Rows are one point carried round by a steady rotation, each followed by how many steps it has turned.
The counts run from 0 to 245.
[-34 -18   9   4  33   2  23   3  -7 -13 -26   2   9 -10 -15  18  15   0
  -6  42 -37 -10 -44 -32 -38  -9  -2   3  19 -17  19 -15  46 -31   3 -14
 -38 -32  11  17  -9  -4 -51  25  -2 -33  27  15 -24   9  13 -17  -4  40]	89
[-16   1  34 -25  39  -1  12 -14 -15  -4 -35  18  -5  -2   6  31  38 -16
  12  11  -7  29  16  -6 -12 -23 -26   1  23  -5   6 -12  50 -48  -2  11
 -43 -13  -7 -34  -5  17 -65  28 -11   3  23   6  -3  17  21 -12  26  33]	5
[ 23   5  34  44  22  -5 -10  25 -37  -6   2  -5 -11  -9  -1  27  27 -41
   0  15 -18   9   7 -39  22 -33 -26  21   8  -3  13 -13  -6 -30   1  14
  25 -36  30   1   2 -21 -29  37  10  10  34  10  20 -18  40 -33  27  31]	205
[-10 -18   7   8  11   5   0  20  -6   5  18   4 -12  -7  19  12  38 -28
  15  -2   2  26  30  -7  -7 -31   3  17  23   7  11  -9  26 -30  10   7
  -5 -49 -10 -17  -7   5 -42  54  40   7  38  -1 -11  23  26   6  26  71]	109
[ -7 -15 -29  32  16  12  10  20 -27 -26   4  -6 -21 -29  16  -1  24   0
   4   6  -6  12 -16 -13   0  -5 -10  11  22 -38  -3 -26  27 -18  16 -25
  -4 -72 -13  -4  16 -16 -46  38  -5  -5  41  -5 -20  15  44   0 -10  53]	22
[ -4  -8   7  10  33  25   2  10 -24 -25 -41  32 -25 -22  10  21  44 -18
 -15  39 -12   8   4  -5   4 -26 -24  21  -3  -1  45 -10   3 -38 -25   0
  -8 -19  11   6   0 -49 -21  27 -15 -11  40   6 -18 -23  20 -24  50  19]	66
[ -8 -23  32 -24  15  -4  16  30  -4 -23  -1 -12  10  -7  12   0  19 -19
  30  15  -5  20  -3 -18 -37 -25  23  -4  27 -19  19 -19   2 -11  30 -21
 -43 -62   5 -13  -5   0 -46  37  12  -6  14   5  -5 -20  32 -34  12  44]	191
[-31 -15  15  27  40  15  18   6  -7 -23 -16   7 -10 -28   8  13  11  -3
   3  28 -30  28 -11   0  32  -9 -28   2 -10 -22   3 -22  18 -57  21 -11
 -37 -56  10   5 -15 -16 -26  32 -12   1  46  -6  14  35  33  -6  14  26]	157
[-36 -31  28 -15  37   0  23  -5   4 -17 -20  25   3 -27  -7  25  28 -23
  11  15 -26  32 -16   5  -8 -42 -33   3  -2 -11   5 -16  36 -59   9   3
 -26 -17  -3 -30  -4   1 -45  24  -4  15  23  -1   7  15  19 -16  23  14]	1
[-19  -5  36  14  35  -9   6  22 -11 -10  19 -15  -2 -42  -7   4  36 -23
   9  16  -2  11  17 -45   2 -25 -33  17  13 -32  10 -19  27 -31  24   4
   1 -44 -26 -14  -4   2 -41  21  19  -1  21  -1   6  36  38  -1  14  45]	102
[  1 -19  25 -30  50  21  15  15  -2 -29 -30  15  -9  -6  16  21   6 -17
  13  25  -1  39  17  14   2 -26   6  15   3   6  21  -8   1 -51  24 -12
 -43 -43  33 -13 -16 -21 -19  39  -1   3  31  -6   0  -5  20 -23  45  31]	58
[ 20  -7   8 -13  51   7  21 -11 -25  -5 -52  27 -23 -26   5  28   6  17
 -20  19  -5 -11 -30  -9  -5  -9  -8  27  16 -20  25 -17  10 -60   4  12
 -44 -28   6  -1 -28 -25 -36  16 -19  -3  27   2 -10 -16  19 -39  16  12]	226
[-25   8   7  10  26  -6   4 -12  -1  19 -37  20 -18 -28 -12  15  58   6
 -20  16  -6 -26 -12 -26   5 -13  -3  -3  26  -8  19   5  29 -47  -4  21
 -23 -25 -23   2 -10 -10 -56  33   2 -14  19   2 -12  -9  34 -16  39  38]	170
[-33  -5  12  21  38  10  25   9 -10 -25 -15  10 -11 -20  -3  10  29  -6
   2  29 -32  24  -8  -7  38 -15 -24  -1  -2 -19  -4 -16  15 -60  35  -6
 -37 -55  11   7 -10 -14 -24  26 -20   7  36   1  14  35  29  -2  20  25]	158
[-23  -6 -13  21  -6   4  28  21 -15 -23   8 -12 -15 -33   4  -4  38   0
   7  11  -9   3 -24 -23  10 -12   3 -10  26 -36   1 -22   8 -30  37 -13
 -24 -82  -4   8   9 -17 -41  40  -5   5  22   1  -1  -4  38 -10   6  40]	25
[  9 -13  -8  -7  35 -37  -4  24 -13  -8  -5  -9  -7 -13   9   6  19 -15
  14  -2  -7  -2 -15 -19 -11 -16  -6  14  43 -50 -17  -6  15  -8  42 -14
  -4 -42 -10  -8  20   5 -68  32  13   1  32  -2 -19  -1  27 -18  -6  58]	183
[ 22  13  36  26  57  -2 -16  -5 -36 -21 -38   5  -6   2  14  28 -11  -9
   1  32 -26  13   5 -31   9  -7 -28  22   7 -20  13 -23  22 -31   1 -10
 -20 -15  33  11 -16 -14 -36  26 -11 -14  58  12   9  23  20 -17   2  36]	149
[  1  -5   7  17  42  17   4   1  -9 -27   5   5  -8   5  -8  39   7 -26
   0   3  -9  34  -1  -7  18 -14 -13   9   0   3 -12   0  22 -61  15   0
  20 -42  46 -17   1 -24 -31  67  14  13  26   9   5 -12  26   1  27  40]	212
[ -7   4   8 -10  26  21  -9  -3 -24  -8 -43   4 -13 -22  20  27  27  -2
  -5  14 -17   7   9 -15 -20 -29 -17   5  15  -7  39  -6  62 -27 -30   0
 -21 -16 -13 -10   1   3 -54  42  -3 -18  39  -4 -26  21  26  13   8  54]	11
[  8   5  -6  43  34  -7  -8 -21 -30 -21 -38  25 -29 -12  13  25  47 -12
  -4   3 -14   2 -11 -11  28 -14 -37  14   8 -26  -2 -25  12 -40 -11  -4
   6 -10   5  -2  23 -28 -54  28 -13  15  48  11  -2 -19  26 -25  22  19]	73
[  3  -5  47  23  22  18  -8  34 -26 -17   9  -8   5 -21  -4  10  22 -29
   4  35  -5  11  19 -52 -20 -27 -11  23   6   5  41 -18   7 -13 -15  -1
  11 -40  14   1   3 -31 -28  28  11 -15  23   7   2 -26  42 -33  27  34]	200
[ -5  -7   8  19  30  13   4   6 -13 -23   6  -2  -7  -7  -8  39  10 -33
  -4   1 -20  31  -2 -14  22 -23 -22  16   0  -1  -8   0  19 -62  17   6
  31 -42  50  -5   3 -32 -26  65  17  14  27   7   9 -15  22   5  21  33]	211
[-19 -16 -17  17  -4  11  18  24 -13 -29   4 -13 -19 -40  11  -5  26   2
   7   3 -14   6 -31 -13   6  -8   3  -4  20 -42   4 -23  16 -28  28 -19
 -24 -78 -13   2   6 -12 -42  47   1   4  26  -6  -6   4  44  -6  -4  42]	24
[ 15 -37  -6  10  28 -20  24  21 -20 -25  -2  15 -19 -11   1  18  32 -29
   8   5  -2  16 -38  -8  -7 -19 -13  38  23 -26  -4 -22  -8 -39  20  -9
  13 -33  27 -16  23 -33 -40  22  12  22  22   8  -6 -43  20 -43  24  14]	130
[ 18   0  58  29  26  20 -19  25 -26 -20  10  -7   1 -25   9  21  13 -23
  11  14  -5  12  11 -43   0 -24 -12  10  -1   0  33 -26   2 -26 -13   7
   2 -41  14 -10  -5 -18 -30  38  14   2  27   7  14 -21  54 -38  23  27]	202
[ 30 -14  40  25  26 -19 -12   6 -12  22   6   3  -2 -14   6  20  11 -18
  -2   1   0 -10 -14 -49 -26  -7   9  35  25   1  20 -21  12 -31  -1  11
   5 -27   7  -3 -19  -6 -52  30  45  -5  28   7  -2 -27  35 -43  19  46]	40
[ 10 -23  36  13   4  13  -4  39 -23 -10  -1  -3   1 -10  19   7  30 -31
  24  30 -14   9   6 -26 -36 -37   4  23  15  13  51 -23  -1  -8 -18  -5
 -23 -44  11  -2 -15 -12 -31  27  16  -7  26   6  -2 -16  41 -48  18  35]	197
[ 31   2  27  42  28  -2 -17  20 -37  -5  10   0 -10  -4   4  27  21 -38
   3  10 -10  19   8 -30  18 -24 -29  26   8   0   1 -13   3 -37  -1  11
  30 -32  29  -7   9 -22 -38  42  13  15  31  11  13  -8  41 -27  24  34]	206
[ 11 -24  14  38  11  16  -7  16 -16 -20   5   0 -14 -14  13  35   9 -38
   1  -6 -28  28 -13  -8  17 -31 -22  17  -6   6   6 -11   8 -57   1   8
  27 -40  41  -8   2 -18 -31  62  27  23  34  -3  16  -5  31 -10  14  32]	209
[  3 -10  14  34  38  -1   2  10 -32 -19 -34  11 -12 -15  16  18   4 -13
  -6  33 -53  11 -17  -8  19 -20 -40  27   0 -20  20 -17  14 -38   5  -6
 -18 -24  32  23 -13 -16 -26  22  -5  -2  53   2   9  41  18 -11  -4  32]	152
[ 15 -11 -17   0  42  12  19  -5 -23  -5 -20  26 -22  28  -2  42   9 -10
  -6  14  -8  24 -13  12  -5  -9  -2  35  24  19 -10   2  28 -64  10  10
 -17 -33  46 -11  -7 -21 -38  46   4   0  27  10 -20 -12   5  -9  21  41]	218
[-13  -4  42  15  29 -16   5  17 -13 -10  19 -11  -6 -39   3   3  29 -22
  15   8   5  20  18 -35   6 -20 -27  14  14 -29   1 -23  24 -33  25   4
  -7 -51 -27 -22  -7   9 -43  26  23   6  26  -4   9  34  41  -5  17  46]	103
[ -2 -14  24 -30  39  16  14  14  -4 -25 -35  17  -9  -3  13  24  19 -22
   9  30  -9  25  15  13   7 -31  11  11   3   6  24   4  -9 -46  21  -6
 -45 -47  35 -15 -19 -23 -13  32  -9  -1  29  -3   0 -12  15 -27  49  32]	59
[  4  -3  -3 -19  61  19  25  -4 -16 -17 -38  25 -14 -10 -12  34   7   6
 -26  31   0   2 -16  -9 -14  -7  -1  24  15  -6  15  -7  33 -63  10   3
 -21 -29  28   1 -20 -38 -28  30 -11 -21  21   8 -23 -20  11 -16  29  29]	223
[ -1 -16  33  24  13  17  -1  41 -24 -15   7  -2   6 -15  -2  12  29 -37
   8  41 -15   8   5 -46 -27 -36  -6  21   5   6  51 -12   4 -14 -17   0
   9 -43  13   5  -2 -28 -26  27  14 -16  22  12   0 -25  35 -39  27  34]	199
[ 11  -4  41   8  44  17  -4 -18 -24 -33 -34   9   8   2  18  30  -7 -18
   0  28 -23  21  -6 -26 -33 -13  -9  22  -5  -7  42 -25  36 -37 -22 -19
 -11  -1  30   1 -20 -14 -37  42  13 -12  47  11  -5  -7   4 -22  10  34]	144
[ 20 -29 -10   3  30  20 -11  31  -6 -13 -13  11 -12 -39  12  23   2   2
 -13   2  -1  -6 -27  -1  -3 -19  14  19   8  -4  25  -5  -4 -23   4  -5
   5 -60  17   4  -1 -38 -32  40  12  -5  30 -15 -19 -39  53 -28  22  42]	122
[-25 -21  33  21  24  -6  13  29  -9  -8  10  -8  -1 -58  -3   2  28 -22
   1  26 -21  -1 -13 -39  -6 -33 -32  22   4 -36  31 -20  24 -28   9   4
  -6 -43 -24  -9 -13   2 -35  15  17   2  24  -4   1  39  37  -9   8  34]	100
[ -2  -3  35   8   9  -7  12   5  -5  12   5  -1   4 -18 -17  13  30 -16
  -2  19  -4 -21 -20 -61 -25 -13  20  12  30  -4  24 -15   9 -37   6  12
  -5 -42   4  10 -19 -13 -47  37  38 -13  11  17   2 -39  26 -40  31  37]	37
[ -2 -22  29  29  43 -15   3  28 -23   8   7  -3  -5 -30  -2   3  18  -9
   6  30 -14  -2  -7 -40 -27 -14 -35  40  23 -17  18 -36  30 -23   0   2
 -13 -32 -26  -1  -7   8 -47   2   6 -17  27  -1  -7  36  40 -25  -3  44]	97
[ 16 -13  13  -4  46  17   3   7 -27 -11 -38  32 -26   3  28  19  30 -17
  10  34   3  21  16  11  -6 -17  -9  31  12  24  36 -17  -1 -38 -14  -1
 -37 -28  13 -14  -6 -27 -26  26 -15  -3  36   4 -18 -10  22 -40  46  23]	63
[  6 -11   5  -5  25 -23 -12   8   1 -11 -22 -11  -5 -52  13  14  11   4
  -4 -13 -15 -20 -39 -24  -5 -25   4  -2  25 -55   0  -6  14 -19  29  -8
   3 -37 -16  -5   3   0 -65  46  16   0  30  -9 -12  -3  40 -12  -1  50]	180
[-40 -13   3   7  31  22  12 -13  10   4 -19  24 -19 -22  -3  12  48   6
   1  13   9   2   1  -7  -7   2  -1   4  13  11  18 -17  43 -58 -12   8
 -34 -36 -30  -8 -17  -5 -48  35   3 -12  22   0 -20   1  36  -8  39  40]	167
[-12 -24 -10  19 -14  -4  29   8 -15   3  19   2 -18  -3  12  -4  41  -7
  21   2  -3  10 -21 -16 -14  -2  13  12  39 -10   0 -35   7 -41  19   0
 -34 -71  -7  -3  -3   4 -57  39  16  12  19  12  -6 -11  34 -32   5  42]	29
[  7  -2  31 -16  36 -14  16 -20 -20 -36 -18   8   2  16   1  23  24 -32
  20  15   4  30  -3 -29 -30 -16  -4  15  17 -23   2 -27  18 -49  16  -9
 -12 -13  28 -20   9 -12 -48  37  13  12  19  27   0 -45   2 -39  34  14]	137
[ 24 -19  35  11  54  -7 -14  17  -2 -15   7  -6   6 -32   2  24 -11 -22
  -7   2  -5   6  -6 -42 -17 -19  -5  37   6 -18   8 -14  19 -30  17  -5
  33 -22  20  -6 -12 -13 -35  35  48  -6  38  -3   2 -11  28 -16  18  49]	45
[ 21   4  49  38  16  -1 -15  28 -32  -7  -5  -8  -8 -26   3  27  24 -35
   8  14 -21   1   2 -35  21 -39 -21  13   3  -5  25  -9 -11 -35  -1  16
   8 -37  31  -1  -4 -20 -31  39  15  10  27   5  24 -17  46 -35  22  22]	204
[ -6 -11   3  43  43   2  11  14 -25 -23 -23  14  -9 -10   4  15  10 -14
  -5  40 -47  19 -13 -11  18 -14 -40  29  -1 -23   8 -16  18 -38  11 -10
  -4 -30  31  18  -8 -25 -22  22 -10  -7  58   0   7  43  18  -5   2  33]	153
[  9 -44   3   1  36   0  17   3  -8 -39   8  15 -10 -11   8  18  18 -25
  18   3   3  32 -31  -6 -27 -11 -10  34   7 -23  -1 -35   4 -42  14 -17
  11 -31  18 -26  20 -24 -43  32  17  24  23   5  -8 -44  25 -39  24  12]	132
[-30  -9  15   5  43   4  22   7  -6  -8 -19  -4  10  -9 -26   9  10   4
  -3  43 -25  -9 -34 -40 -37  -3   1  13  23 -19  13 -19  50 -28   2 -12
 -33 -30   2  16 -11  -6 -54  19  -7 -36  20  15 -19   8  17 -16  -3  40]	90
